One turn moves every row onto another: examples first, then more rows asked:
Gofad: 31 157 -48 -277 -15 159 28 -73 19 -79 -23 -30
ruf: 106 -72 37 96 141 140 -374 -64 11 -7 -68 -168
fiba: -73 -195 16 -73 75 -154 -37 -24 69 -28 -83 -164
Fubi: -1 121 -19 -56 30 -55 -93 -3 -405 -39 -67 -37
zanab: -95 19 -137 5 23 295 14 262 31 -55 -84 47
zinol: 15 55 -80 63 60 186 0 148 -111 -39 4 -384
tasu: -10 113 -32 -63 16 -63 -97 -4 -398 -43 -60 -28
Gup: -6 107 -29 -70 31 -46 -97 11 -406 -38 -66 -25
dalo: -70 -60 -58 216 -2 183 -316 -63 -197 11 -48 65
reguv: -81 -58 -188 -60 -151 -88 -27 69 15 -100 -13 -252
velef: 52 184 -17 -243 40 239 37 -47 -21 -58 -17 -65
kero: 11 -187 -62 -28 15 12 -391 -60 54 -15 -94 -23
pesa: 13 -97 116 37 259 86 -9 47 -34 27 -68 -281
sigo: -52 -32 -42 234 -24 128 -319 -104 -159 -12 -36 30
zof: 34 -192 -38 -18 149 231 -380 60 -72 59 -113 -7
dunur: -112 -138 -226 -133 -15 188 -16 277 -153 24 -65 -129
kelas: 14 123 -60 -302 9 235 37 -13 -33 -46 -37 12
Pup: -16 161 -47 143 30 205 16 123 107 -135 -36 -143
porok: -112 31 -155 11 -120 54 -2 119 165 -151 -61 17
Nonat: -96 -269 -9 -138 194 92 -24 159 -79 78 -128 -56
vupov: -87 -72 -74 194 -45 120 -324 -84 -168 -10 -45 81

Gofad goes to -> kelas
pesa goes to -> fiba
vupov goes to -> dalo
Now find these:
zanab goes to -> Pup
zof goes to -> ruf
tasu goes to -> Gup
dunur goes to -> zinol

One turn moves every row onto another: examples first, then more rows asked:
mesi: 90 100 -23 246 -89 72 -40 -333 103 -126 -184 106 -15 289 -12 -137 108 150
boz: 188 191 416 110 -33 263 -245 -312 110 89 -46 203 -20 259 -2 -152 -111 -33
fon: 173 130 494 351 108 -21 -145 -230 -2 138 -24 170 129 238 -139 4 -15 -60
baset: 141 81 -18 259 -26 18 -73 -326 147 -169 -177 130 45 284 -31 -135 63 165
dekig: 147 84 -9 247 -27 3 -56 -400 79 -142 -175 120 -19 225 -31 -167 103 173
lari: 31 -89 419 136 -64 50 -193 -203 -32 -390 -67 64 47 228 136 -109 74 -61
Lir: 68 201 302 57 41 46 -325 -91 -38 297 -113 50 36 169 -41 23 -167 76
nuvad: -47 226 446 134 -120 -58 -163 -299 -216 -292 -71 -11 -49 125 71 43 -254 40
Rized: 112 201 314 67 105 -14 -342 -136 -42 267 -106 71 58 115 -57 2 -188 92
fem: 34 -69 427 129 -72 51 -162 -241 -91 -365 -79 43 -5 197 136 -135 108 -55
mef: 234 190 421 125 33 203 -267 -340 133 57 -42 220 15 225 -19 -162 -145 -16
kamub: 95 -21 77 197 -39 -83 -98 -323 -70 -219 -52 -137 46 202 4 168 175 120
zapon: 106 -30 71 195 -20 -86 -115 -302 -35 -240 -48 -129 70 211 4 184 150 118
zoga: 59 161 224 41 -124 22 -194 -175 -41 -192 -92 -85 -49 223 94 66 -397 207
vasoz: 142 153 505 333 54 15 -103 -298 -113 194 -35 138 28 204 -104 -32 55 -62
tadup: 91 28 164 165 -116 -151 -138 -266 -150 168 -113 8 276 309 59 -6 106 212
rebor: 94 149 482 342 -3 92 -114 -182 -25 187 -40 135 78 305 -108 28 33 -96
Lud: 100 20 161 167 -100 -157 -150 -245 -113 151 -107 22 308 319 46 10 79 213
fafum: -40 211 433 152 -85 -78 -188 -244 -139 -331 -52 13 15 148 57 73 -308 33
vop: 83 215 314 54 61 16 -307 -163 -99 308 -114 41 -3 118 -40 -21 -142 88
soga: 77 -79 426 143 -19 1 -194 -254 -59 -394 -74 63 32 175 126 -133 77 -41
gepag: 215 202 428 108 1 221 -244 -379 68 96 -47 196 -47 197 -7 -192 -90 -18
dubo: -89 224 427 136 -162 -12 -160 -220 -162 -293 -64 -6 -23 191 80 80 -272 10
dip: 52 187 239 20 -152 30 -150 -254 -146 -143 -99 -117 -141 164 116 24 -322 208
Nonog: 84 -23 64 196 -47 -64 -108 -290 -48 -220 -55 -135 58 233 11 189 169 110
revu: 117 23 163 169 -78 -181 -153 -281 -139 151 -115 25 298 286 46 -7 94 220
bolo: 121 159 252 34 -56 -55 -192 -281 -97 -194 -87 -76 -68 114 83 14 -382 240

vasoz goes to -> rebor
revu goes to -> tadup
Now find these:
soga goes to -> fem
bolo goes to -> dip
mesi goes to -> baset
Nonog goes to -> zapon
gepag goes to -> boz
fafum goes to -> nuvad
Lir goes to -> Rized

One turn moves every row onto another: examples first, then more rows asked:
bif: -7 -29 59 213 -277 -78 -68 -140 -46 16 53 -27 30 208
sul: -34 90 39 -147 38 -39 -57 -61 155 266 -168 239 96 24
fos: -175 -45 -173 -161 25 173 -1 -216 115 -38 -31 59 54 1
zelif: -26 -12 -232 159 211 -36 32 -93 16 4 -17 -56 84 61
Ketuv: -152 95 -186 -57 -55 281 54 -120 102 -74 -48 108 -16 -56
res: 12 139 95 -96 28 97 109 38 3 217 45 -140 -40 -186
Gad: -16 139 238 99 -31 -34 -84 -75 -92 55 36 137 -157 183
torez: 31 -29 60 270 -182 -55 -159 -126 88 87 -6 61 110 195
gopo: -122 34 67 169 -36 -158 -55 -72 -183 -136 42 103 103 -154
gezo: -147 93 -186 -42 -30 273 34 -120 126 -63 -64 133 9 -66
mevu: -54 103 -63 52 -125 -285 -108 -45 182 -46 -1 -152 -38 -49
simu: -104 167 39 -119 -52 143 -164 -28 -90 108 178 49 174 172
roka: 72 147 -18 -48 -48 -27 211 -55 204 177 10 -60 132 -224
zulog: -39 121 -47 42 -112 -253 -128 -4 259 5 -29 -138 -7 -14
sazud: 49 74 -47 -5 6 -83 177 -141 143 219 -40 -13 145 -257
kub: 33 130 -196 175 162 78 47 72 149 -19 11 -55 79 75
depef: -128 95 12 -10 27 67 -233 -147 -160 20 177 127 186 14
nipuf: -26 99 -212 154 95 27 115 4 -21 -118 67 -123 -5 26
Dugoz: 39 95 -45 -91 -74 -66 254 -110 94 205 -2 -89 86 -191
firar: -129 68 72 -40 -198 -93 119 37 -229 16 22 -54 16 132
Kod: -29 191 129 -13 -115 29 -15 214 117 120 -20 23 170 187
lig: 23 36 4 -45 -190 -22 21 -344 60 -91 -79 113 245 -12
sigod: -49 49 80 168 79 -88 -159 2 82 130 -117 217 247 5
Nukar: 44 107 -30 -24 -52 -78 213 -121 101 104 42 -62 95 -305
Tibi: 19 83 93 -74 136 71 19 -2 83 301 -19 -72 42 -174
Tudof: -56 160 -125 125 -184 -213 -3 -23 104 139 -174 -57 -122 14
Dok: -27 264 95 -217 -174 48 62 117 116 -5 56 57 -37 -11
lona: -168 -28 -161 -173 10 197 3 -184 141 -20 -38 45 69 29
bopa: -84 216 -13 71 -3 191 -191 -38 -98 160 58 214 161 57
Kal: -135 27 9 -193 -96 -141 88 -176 -180 66 -50 116 -83 -59
pibil: 37 175 -19 6 -322 85 126 -237 10 -103 -94 115 144 -14
pavu: 70 182 -6 55 -237 102 47 -214 134 -38 -143 194 222 -20
Tuka: -34 42 74 -77 82 11 85 -83 -88 191 42 -114 -45 -251
Gefa: 14 4 58 322 -228 -65 -133 -138 8 -46 58 48 54 87
dofuv: 37 61 72 238 -281 2 -94 -38 82 24 55 -5 55 213
Reb: 46 88 26 -117 -246 38 62 -259 134 -21 -85 56 255 110
sasit: -26 36 -214 55 118 18 113 -7 23 52 -7 -148 38 203
vav: -46 162 63 -1 18 -62 -101 -69 82 -103 30 241 38 -293
dadov: -134 201 -21 18 -106 156 -81 -71 -267 76 127 116 58 57
dud: 12 130 274 51 4 -43 -146 -53 8 23 79 106 -88 199
zosun: -51 139 -125 177 -126 -231 -48 -55 121 142 -188 -6 -99 -38
dipo: 13 89 83 18 149 53 3 -49 15 188 18 -26 11 -317
Sug: -8 100 264 81 22 -74 -156 -110 -51 -22 98 121 -100 137
kirar: -1 137 236 143 17 -27 -130 -84 -42 79 5 195 -116 160

sigod goes to -> gopo
zulog goes to -> zosun
pavu goes to -> lig
Now find these:
Dugoz goes to -> roka
Sug goes to -> Gad
dipo goes to -> Tuka
dadov goes to -> simu
vav goes to -> Kal
bif goes to -> dofuv
lona goes to -> gezo
sasit goes to -> kub

